[[139 147 140 137 145 107 101 108 156]
 [143 156 143 114  99 113 136  99 132]
 [107 112 114 123 140 150 152 145 142]]
|
[[107 112 114 123 140 150 152 145 142]
 [139 147 140 137 145 107 101 108 156]
 [143 156 143 114  99 113 136  99 132]]

[[131 135 123 130 127 130 128 135 135]
 [123 124 126 118 127 132 110 130 122]
 [135 135 124 124 118 131 136 136 136]
 [139 142 129 147 134 123 107 130 145]
 [130 126 119 129 130 136 120 129 126]
 [140 144 124 136 123 128 112 136 139]
 [130 139 133 131 131 120 125 132 129]
 [125 123 128 117 125 129 117 130 125]
 [139 136 130 133 121 124 133 131 145]]
|
[[139 136 130 133 121 124 133 131 145]
 [131 135 123 130 127 130 128 135 135]
 [123 124 126 118 127 132 110 130 122]
 [135 135 124 124 118 131 136 136 136]
 [139 142 129 147 134 123 107 130 145]
 [130 126 119 129 130 136 120 129 126]
 [140 144 124 136 123 128 112 136 139]
 [130 139 133 131 131 120 125 132 129]
 [125 123 128 117 125 129 117 130 125]]

[[133 127 142 128 124 128]
 [133 128 144 129 123 128]
 [135 127 147 128 123 128]
 [120 129 107 127 134 128]
 [127 128 125 127 129 129]
 [127 128 124 128 130 128]]
|
[[127 128 124 128 130 128]
 [133 127 142 128 124 128]
 [133 128 144 129 123 128]
 [135 127 147 128 123 128]
 [120 129 107 127 134 128]
 [127 128 125 127 129 129]]

[[118 133 110 124 120 137 112 134 124 139 121 134 135 126 123]
 [135 123 102 138 133 122 130 119 138 124 138 116 113 134 132]
 [117 137 148 120 127 137 119 139 122 136 119 138 136 125 123]
 [132 127 127 117 114 128 130 127 117 128 118 141 142 121 118]
 [143 119 139 121 119 117 144 117 120 118 121 130 135 127 127]
 [138 123 142 135 137 118 141 119 136 120 134 117 120 133 136]]
|
[[138 123 142 135 137 118 141 119 136 120 134 117 120 133 136]
 [118 133 110 124 120 137 112 134 124 139 121 134 135 126 123]
 [135 123 102 138 133 122 130 119 138 124 138 116 113 134 132]
 [117 137 148 120 127 137 119 139 122 136 119 138 136 125 123]
 [132 127 127 117 114 128 130 127 117 128 118 141 142 121 118]
 [143 119 139 121 119 117 144 117 120 118 121 130 135 127 127]]

[[125 123 125 124 130 119 140 126 138 127 133 131 115 128 121 111]
 [126 122 120 117 129 110 130 128 127 124 136 123 122 128 114 119]
 [136 130 116 120 127 115 140 131 129 123 126 127 123 142 122 119]
 [141 116 104 128 128 124 137 129 128 125 132 119 128 128 124 117]
 [130 120 117 120 126 115 130 130 127 117 131 122 118 133 124 117]]
|
[[130 120 117 120 126 115 130 130 127 117 131 122 118 133 124 117]
 [125 123 125 124 130 119 140 126 138 127 133 131 115 128 121 111]
 [126 122 120 117 129 110 130 128 127 124 136 123 122 128 114 119]
 [136 130 116 120 127 115 140 131 129 123 126 127 123 142 122 119]
 [141 116 104 128 128 124 137 129 128 125 132 119 128 128 124 117]]

[[137 134 132 141 128 128 136 138 146 130 150]
 [131 125 129 126 107 123 122 107 131 123 118]
 [124 136 133 124 134 131 121 123 113 138 117]
 [139 136 134 138 135 137 142 145 150 130 148]
 [132 141 139 143 130 142 125 144 121 139 133]]
|
[[132 141 139 143 130 142 125 144 121 139 133]
 [137 134 132 141 128 128 136 138 146 130 150]
 [131 125 129 126 107 123 122 107 131 123 118]
 [124 136 133 124 134 131 121 123 113 138 117]
 [139 136 134 138 135 137 142 145 150 130 148]]

[[117 131 131 117 127]
 [126 130 154 129 124]
 [129 115 127 128 114]]
|
[[129 115 127 128 114]
 [117 131 131 117 127]
 [126 130 154 129 124]]

[[141 140 126 122 137 139 136 126 138 127 127 124]
 [135 101 122 130 129 133 131 123 129 123 125 125]
 [116 136 136 138 119 114 118 136 120 137 133 137]
 [145 141 130 125 136 137 135 129 139 129 129 128]
 [120 121 138 142 126 125 126 138 126 138 139 141]]
|
[[120 121 138 142 126 125 126 138 126 138 139 141]
 [141 140 126 122 137 139 136 126 138 127 127 124]
 [135 101 122 130 129 133 131 123 129 123 125 125]
 [116 136 136 138 119 114 118 136 120 137 133 137]
 [145 141 130 125 136 137 135 129 139 129 129 128]]
